Turns, then the turns between two rows, first turn first; the first pair answered:
V (before -> after):
.16,.01,-.12,-.19,.07,-.14,-.16,.05  ->  .15,.04,-.08,-.17,-.02,-.09,-.17,-.02
-.18,-.09,.10,.06,-.03,-.07,-.08,-.06  ->  -.11,-.09,.09,.01,-.05,-.04,-.06,-.06
.23,.04,.18,.01,.02,.11,-.01,-.20  ->  .11,-.09,.17,-.21,.13,.22,.12,.04
.26,.14,.14,.04,-.04,.15,-.14,-.08  ->  .14,.00,.10,-.17,.10,.23,-.03,.18
C (before -> after):
.46,.07,.55,.06,.17,.37,.22,-.09  ->  .20,.09,.50,.51,.02,.01,.27,-.45
.02,-.10,.12,-.05,-.18,.26,-.15,.22  ->  .32,.26,-.02,-.12,.18,.07,.02,-.14
-.06,-.14,.46,.34,-.15,.26,.17,-.10  ->  .25,-.04,.39,.03,.12,.40,.25,-.13
-.32,-.06,-.10,.13,.05,-.25,.17,.02  ->  -.20,-.17,-.04,-.18,.05,.07,.13,.27
W (before -> after):
-.07,-.16,.02,-.27,-.02,.15,.09,.34  ->  .17,.09,-.01,-.36,.20,.10,.15,.10
.02,.07,.01,-.15,.37,.11,.42,.16  ->  .19,.23,.06,.04,.28,-.06,.37,-.21
.05,.04,.16,.37,.11,.00,.26,-.32  ->  -.17,-.11,.21,.44,-.08,.05,.25,-.18
.22,.13,.11,.16,.25,.12,.32,-.38  ->  .02,.02,.18,.42,-.07,.06,.22,-.39
U (before -> after):
.18,.21,.04,-.07,.17,.01,.14,-.23  ->  -.07,.01,-.02,-.21,.24,.04,.20,.16
-.25,-.09,-.05,-.07,-.16,.25,-.22,.10  ->  -.03,.08,.02,.08,-.22,.31,-.25,-.23
.35,-.02,.22,.03,-.05,.26,.09,.01  ->  .25,-.03,.10,-.08,.15,.28,.19,.09
-.11,-.02,.06,-.02,.11,.11,.43,-.21  ->  -.30,-.11,.00,-.11,.02,.18,.40,-.04
Now pairs of rows:
Between the rows of a pair lie 2 to 3 turns.
-.38,-.08,-.42,.04,.06,-.47,-.12,-.07  ->  -.28,.03,-.46,-.01,.15,-.50,-.13,-.14 => C W C
.54,.20,.04,-.22,.35,.23,.31,-.12  ->  .03,-.11,.36,.48,-.52,.19,-.05,-.21 => W C
-.35,.12,-.07,.29,-.11,-.22,.04,-.19  ->  .10,.14,-.06,-.38,.13,.30,.11,.21 => C W
.26,.23,.04,-.31,.09,.21,.12,.12  ->  -.07,.05,.17,.21,-.40,.13,-.10,.00 => W W W
.48,.25,-.12,-.47,.40,-.01,.17,.16  ->  -.16,-.06,.18,.41,-.62,-.18,-.26,-.10 => W C
-.18,-.15,.35,.23,-.25,.06,-.23,-.06  ->  -.24,-.13,.19,-.15,.36,.13,.29,.20 => U V V
-.05,-.08,.26,.27,-.37,.12,-.04,-.08  ->  -.08,-.06,.10,-.07,.31,.12,.43,.09 => U V V
.02,.09,-.20,-.48,.16,.02,-.20,.52  ->  -.45,-.14,-.10,.02,-.21,-.27,-.33,.39 => C C
-.01,.34,.37,.53,-.02,-.29,.34,-.53  ->  .54,.36,.39,-.31,.24,.33,.47,-.02 => C C
-.44,-.06,-.45,.22,.14,-.68,-.17,-.09  ->  .18,.18,-.50,-.45,.58,-.28,-.05,.15 => C C
.09,.16,-.03,.14,-.31,-.18,-.38,.08  ->  .12,.24,-.21,.19,-.13,-.36,-.26,-.05 => W C C
.42,-.01,.04,-.29,.11,.25,-.05,.12  ->  .14,-.20,-.12,-.35,.15,.13,-.08,.35 => W U U
-.34,-.21,.15,.74,-.70,-.09,-.03,-.15  ->  -.05,-.19,.34,.67,-.75,.26,.04,-.13 => W U
-.64,-.24,.09,.29,.22,.20,.35,.18  ->  .45,.28,.21,-.06,.47,.46,.24,-.20 => U C W
-.25,-.17,-.03,.07,-.15,.30,.03,.46  ->  .27,.37,-.20,.22,.21,-.04,.13,-.27 => C W
